Named turns come first, each shown by rows before and after it. Which turns, in which order, take the first row of each pair that follows to the second? Write the first one first, as in the answered first pair.
G:
-1 -1 -6 2 10 5 0 4 16 7 12 13 0 0 2 9 7 -5 10 -7 8 0 2 -2 2 6 |-> 4 3 -13 5 -3 0 9 7 9 9 15 8 0 3 5 -5 -2 -8 10 -8 11 6 1 -4 -1 1
2 -12 -9 -10 8 -7 0 -9 -10 -2 -7 -15 -4 -10 -1 13 0 6 -8 2 -2 -5 -9 -6
 13 7 |-> -15 -10 16 4 7 5 4 4 13 2 0 1 -1 -4 3 5 18 11 0 -4 -11 -8 -1 5 -3 6
-8 0 14 0 -4 6 1 1 4 -4 -3 5 2 2 -1 -6 10 9 0 -2 -5 -6 1 4 -3 9 |-> 1 3 1 -1 -16 -2 10 2 -8 -4 -3 -4 2 2 1 -14 -3 5 -2 -2 0 1 -1 -1 -1 5
S:
-6 -6 2 3 1 1 -7 2 -8 -9 -3 1 3 2 10 -11 -3 10 -6 2 -8 6 4 -1 -3 -10 |-> 1 -4 -14 0 2 -4 -7 2 -11 -3 5 4 0 4 11 -7 -10 4 0 2 1 9 0 -4 1 -8
-11 -1 12 9 9 11 -2 2 8 -3 -3 7 7 3 -5 -5 0 5 7 0 -6 -8 3 10 -7 -8 |-> 3 -1 -5 -2 5 1 -2 -8 -13 -8 -14 -9 5 -4 -8 -4 -16 3 -3 6 -1 -4 -4 3 4 -8
-8 1 12 -5 1 0 -14 -11 -13 -5 -4 -10 9 -7 -5 -13 1 8 -13 13 -23 -3 6 2
 -1 -1 |-> 5 4 -22 -7 4 -11 -13 -9 -15 10 17 0 2 0 -2 -3 -11 -8 3 10 -6 3 0 -5 9 4
Q:
4 4 -3 -2 -17 -12 12 -5 -22 -10 -9 -16 0 -5 2 -18 -13 0 -11 8 -2 5 -3 -5
 1 -5 |-> -4 -5 8 -9 17 4 -12 -13 -8 -14 -12 -5 -2 -9 -4 17 9 5 -10 11 -8 -12 -1
 -3 12 8
-10 -2 19 9 0 17 -1 -3 31 -6 0 13 -10 5 12 -2 22 1 2 2 -8 -14 4 11 -9 2 |-> 0 5 7 11 -30 1 17 -1 11 -5 -3 -3 -8 4 16 -30 -1 -3 -3 2 -2 1 0 7 -14 -11
-4 -6 15 -7 11 11 -10 -8 0 -8 -11 -4 2 -5 1 9 9 4 -6 7 -7 -5 1 2 2 2 |-> -9 -1 19 5 0 10 2 6 13 3 4 7 3 5 5 -5 12 1 5 0 -4 0 5 6 -11 -3
-1 11 -10 -3 -10 4 7 -9 12 -7 21 -5 1 -4 6 -6 -11 4 7 1 -10 4 -1 0 14
 -11 |-> 1 9 -11 -8 -4 5 1 -15 7 -12 14 -9 1 -8 3 2 -10 6 3 5 -11 1 -3 -2 20 -8
R:
5 -5 -7 -5 -4 -22 16 4 5 -10 2 -3 -7 8 -6 0 -15 -3 8 -2 5 10 0 -1 -1 9 |-> 0 -9 3 -11 11 -14 4 -4 6 -19 -9 -6 -7 2 -11 13 -5 3 1 2 -2 1 1 0 3 14
3 -2 2 -9 16 11 -7 0 7 3 6 6 2 10 10 15 3 0 0 -3 -2 -2 -1 6 10 5 |-> -1 1 6 -2 7 10 0 7 13 8 13 9 3 15 13 3 2 -1 4 -6 -2 1 1 10 1 1
8 -3 -14 -9 -1 -5 2 -9 -13 -2 -7 -12 0 -5 0 2 -10 1 -5 5 0 1 -3 -2 7 -3 |-> -7 -5 13 -2 2 7 0 -6 1 -6 -13 -9 3 -5 -1 -1 8 10 -8 2 -12 -5 3 6 -3 -3

(two turns a pair)
9 4 -25 -10 4 -8 -1 -7 -6 6 9 1 -4 3 3 8 -9 -7 3 -2 9 5 -8 -10 11 8 |-> 2 7 -18 1 -2 -6 4 4 6 13 20 12 -3 10 6 -1 -4 -9 12 -7 9 7 -4 -5 1 5 : S R
0 4 -3 13 -4 -12 -1 3 -9 -5 0 -6 -9 -9 5 -29 -5 11 4 -4 3 11 3 13 5 -11 |-> -7 -2 8 7 19 0 -19 -4 1 -11 -7 0 -10 -14 0 -5 12 15 2 -3 -3 -2 4 16 12
 -1 : R G
2 4 12 9 -5 7 16 3 -16 1 -1 -18 3 -4 4 -5 -9 11 -7 -4 -3 5 5 10 -14 -1 |-> 6 -1 2 -3 15 9 1 -8 -18 -2 -4 -15 -1 -8 -2 21 -5 9 -9 0 1 -3 2 5 0 9 : S R
-11 -1 12 -11 14 18 -10 5 -9 -20 -8 -16 -1 -14 -1 10 9 -6 1 4 8 -9 7 -7
 10 16 |-> -20 1 21 1 8 21 -3 19 9 -11 6 -2 -2 -5 4 -1 17 -7 12 -1 6 -7 11 -2 -3 13 : S R
2 -2 17 4 -14 -4 9 -2 -6 4 -19 -23 7 6 0 -17 7 14 -8 0 -10 5 14 7 -3 -10 |-> -7 -4 26 6 2 5 -1 1 9 6 -12 -8 7 9 0 -3 23 15 0 -1 -13 -3 17 10 -3 -4 : Q Q
7 6 -8 4 -7 -13 -2 -17 -14 3 -4 -5 -14 6 -3 9 -8 -10 11 6 10 2 -13 6 17
 4 |-> 0 8 -6 12 -3 -8 -1 -8 1 11 9 9 -14 12 0 11 1 -12 22 1 11 0 -9 11 11 5 : S R
7 8 -19 3 6 2 2 -2 9 14 2 0 15 3 -3 0 -10 -8 -8 -20 19 -5 -8 6 2 3 |-> -6 5 2 7 10 13 0 1 21 8 -2 3 17 3 -3 -1 4 -1 -10 -21 10 -11 -4 12 -6 2 : Q S
-1 4 -16 0 8 3 5 -1 3 -1 3 -1 3 5 2 10 -10 -13 -2 3 9 5 -4 -5 6 1 |-> -5 6 -11 6 -2 3 12 6 7 1 7 1 5 8 5 -2 -8 -13 0 0 7 8 -2 -2 -2 -4 : G Q
1 6 -11 14 0 -2 15 12 15 3 -7 7 -8 5 9 -5 -8 -5 9 -4 4 -8 -4 -8 -4 1 |-> -1 0 1 6 8 3 6 1 8 -12 -27 -4 -6 -5 3 5 -2 4 -5 0 -4 -14 -4 -8 3 4 : Q R
-17 3 -8 -6 -16 -11 4 -9 -7 5 -5 -14 -3 3 0 -12 -1 -6 -4 -5 1 8 -1 13 -4
 -5 |-> -16 3 -20 -9 -1 -10 -3 -8 2 14 9 0 -7 7 1 4 4 -13 8 -7 7 4 0 12 2 3 : R S
-1 -1 5 11 -30 -12 23 2 -12 -5 -6 -25 7 -1 12 -37 -16 -1 -12 0 0 13 -1 4
 -13 -9 |-> 2 -7 -24 0 26 -3 -9 -2 12 15 25 14 -5 5 8 26 2 -16 16 -2 17 -4 -4 -1 14
 20 : G S
-8 -11 12 6 9 10 -14 16 12 5 2 7 11 2 5 -2 14 0 7 8 -6 -10 5 8 -11 -4 |-> 6 -13 -13 -9 18 1 -22 5 -5 2 -3 -1 8 -3 2 14 1 -7 3 14 4 -9 -3 -3 6 3 : R R
13 -3 -15 -4 3 -5 -4 4 -6 6 14 8 0 -4 1 0 -2 -6 1 -4 -1 9 -7 0 12 -4 |-> 7 -8 -2 -8 12 1 -12 -2 -4 -3 1 5 2 -10 -3 9 8 1 -7 -1 -9 1 -5 3 16 0 : R S
-20 -15 22 -6 6 5 -13 3 8 9 -9 15 1 -4 -6 0 24 15 7 0 -19 -11 -3 6 -12
 14 |-> -2 -5 -7 -2 -28 -17 11 9 -14 18 -1 2 1 0 0 -30 -10 3 7 -2 -5 10 -10 -1
 -16 3 : G S
-10 11 4 -7 4 9 8 -1 -2 2 -9 -8 5 11 -5 -8 -2 8 2 -8 6 21 -1 13 5 -11 |-> -5 11 -9 -11 11 7 4 -4 -4 7 -3 -4 3 11 -6 3 -5 3 7 -7 13 20 -4 9 11 -5 : Q S
2 7 -3 3 -20 -7 12 7 -10 1 -5 -8 6 -5 3 -18 -9 4 -5 2 1 5 3 -3 -8 -5 |-> -11 1 20 3 1 8 -1 5 7 -4 -10 2 8 -7 -1 -1 14 13 -5 1 -9 -9 7 3 -8 2 : Q G
-3 1 -16 6 5 -1 4 8 17 3 24 18 2 4 3 -1 1 -3 15 -2 4 -3 4 -4 -12 -4 |-> -3 -1 -2 0 -11 -3 7 -6 -8 -19 -11 -14 8 -10 -3 -17 -7 10 -13 6 -9 -1 0
 -3 -12 -13 : S G
4 -5 -8 -4 6 0 -5 6 7 12 10 10 -3 4 -2 14 2 0 1 -5 7 -2 -4 1 -2 3 |-> 8 -5 -13 -7 5 -3 -5 3 2 10 7 6 -4 3 -2 14 -2 0 -2 -3 8 -1 -6 -1 1 3 : Q G
4 -11 -10 -3 11 0 1 -5 -3 9 4 1 -10 4 0 4 -10 -18 6 -7 2 -3 -4 -1 -2 8 |-> 4 -10 -10 -2 7 -2 4 -3 -3 9 5 0 -10 3 1 1 -12 -18 6 -7 3 -2 -5 -1 -4 8 : Q Q
1 -2 0 0 5 -2 -5 -4 3 15 13 11 3 3 -1 -1 6 -5 14 -7 -1 4 -6 -2 -6 7 |-> 0 -3 13 -1 -7 -3 1 -9 -9 3 -6 -7 8 -4 -2 -15 1 2 -2 -3 -9 6 -6 -1 -10 0 : S G
0 10 4 7 -3 -4 7 4 4 7 8 7 -3 5 -4 -3 5 -6 6 -2 7 -1 3 -4 -2 4 |-> 4 6 3 -2 7 -4 -2 -6 -5 -1 -5 -1 -3 -3 -8 10 4 -3 -4 4 6 -6 -2 -7 8 8 : Q Q
-7 6 6 -2 24 16 -14 2 9 -8 6 14 -2 -6 -10 19 20 9 -5 -11 2 -12 -8 -8 14
 10 |-> 8 16 -11 3 -20 -6 17 8 -15 -3 5 -6 2 -4 -2 -25 -13 3 -12 -12 9 11 -13
 -13 2 -9 : R Q
-3 -14 -8 0 5 -3 -6 2 6 -4 2 10 9 9 -1 12 13 3 8 -3 2 -8 -7 -4 -3 -4 |-> 2 -10 -14 2 -11 -11 5 5 -2 -2 2 2 9 9 2 -5 0 0 5 -3 5 1 -9 -6 -8 -11 : R Q
6 3 -15 -11 2 -7 -9 -6 2 10 -6 -7 -6 -13 -24 7 13 1 3 -15 6 -2 -5 -13 6
 24 |-> 4 9 -12 0 -20 -11 7 5 4 15 1 -7 -3 -7 -18 -18 7 -1 7 -20 6 9 -2 -10 -9
 13 : G G
-1 -3 14 0 0 1 -5 -9 -6 -5 -16 -11 7 -4 -3 -3 3 9 -9 2 -7 2 1 2 -1 1 |-> 4 3 2 5 -13 -6 6 -1 -7 4 -4 -7 7 1 1 -17 -7 3 -1 -1 -1 12 -1 0 -8 -4 : G R
5 -2 0 -5 -10 -7 2 -11 -11 -9 -9 -5 4 -4 2 -13 -9 2 -14 1 -6 3 -6 -3 -1
 -8 |-> -5 -5 14 -4 7 5 -9 -10 5 -10 -8 5 3 -4 0 3 11 8 -11 0 -12 -7 -1 2 -1 -2 : R Q
-11 2 4 -4 -4 -9 19 0 -14 6 -9 -2 8 -1 1 -9 -4 8 -2 5 2 8 -2 9 -5 -2 |-> -6 -1 -11 -9 13 -9 9 -3 -10 13 -1 7 4 -1 0 11 -1 3 6 6 9 4 -5 7 7 6 : Q S
-4 7 11 13 -1 -5 3 -4 -11 -9 -3 -5 -6 -2 1 3 8 6 -16 7 -12 3 -8 2 -6 -2 |-> 3 7 -1 6 6 -8 -1 -8 -16 -7 -1 -5 -9 -4 0 13 4 1 -14 9 -6 2 -12 -2 2 3 : R G
-5 0 6 5 12 1 -2 0 3 2 7 6 4 4 -7 8 1 2 3 1 6 1 -1 -3 1 3 |-> 0 2 -2 6 3 -7 4 2 -2 5 10 4 4 5 -4 -1 -7 -1 5 0 9 7 -3 -4 -1 1 : R G
-8 -5 10 -3 11 6 -11 -1 11 0 2 7 1 -3 -2 15 16 5 4 -1 -5 -10 3 4 0 5 |-> 10 -1 -16 -10 -5 -10 -1 -7 -15 1 -3 -10 0 -6 0 4 -11 -2 -3 4 6 1 -5 -5 6
 0 : G G
7 -2 2 4 -11 -10 4 -7 -5 -12 -6 -4 0 7 4 -15 -12 4 -11 7 6 5 1 -6 3 -7 |-> 13 -3 -11 -1 0 -12 -2 -10 -6 -8 -2 0 -3 7 3 -2 -13 0 -6 8 11 4 0 -10 11
 -1 : S Q
9 -1 -9 -13 14 6 -12 -4 -1 -10 -6 -2 2 -8 -4 22 2 4 0 4 -1 -9 -6 1 17 8 |-> 10 8 -10 0 -23 -5 15 8 -7 -4 0 -9 5 -2 4 -18 -14 1 1 -1 0 8 -3 3 -2 -10 : R G
-11 -11 0 -9 5 5 6 5 2 5 -20 -10 4 -13 -11 5 4 9 -15 22 6 7 -3 9 5 -7 |-> -5 -10 -9 -11 5 2 6 4 -1 7 -18 -11 3 -13 -10 6 -2 5 -13 22 11 8 -6 7 8
 -6 : Q S
-15 0 7 7 0 5 11 2 5 -4 -7 -5 0 -3 6 -10 8 -3 -7 -1 -3 1 1 5 4 -6 |-> -7 3 -15 5 1 -3 12 3 2 6 5 0 -4 1 8 -6 0 -12 2 -2 9 4 -1 0 10 -3 : G S
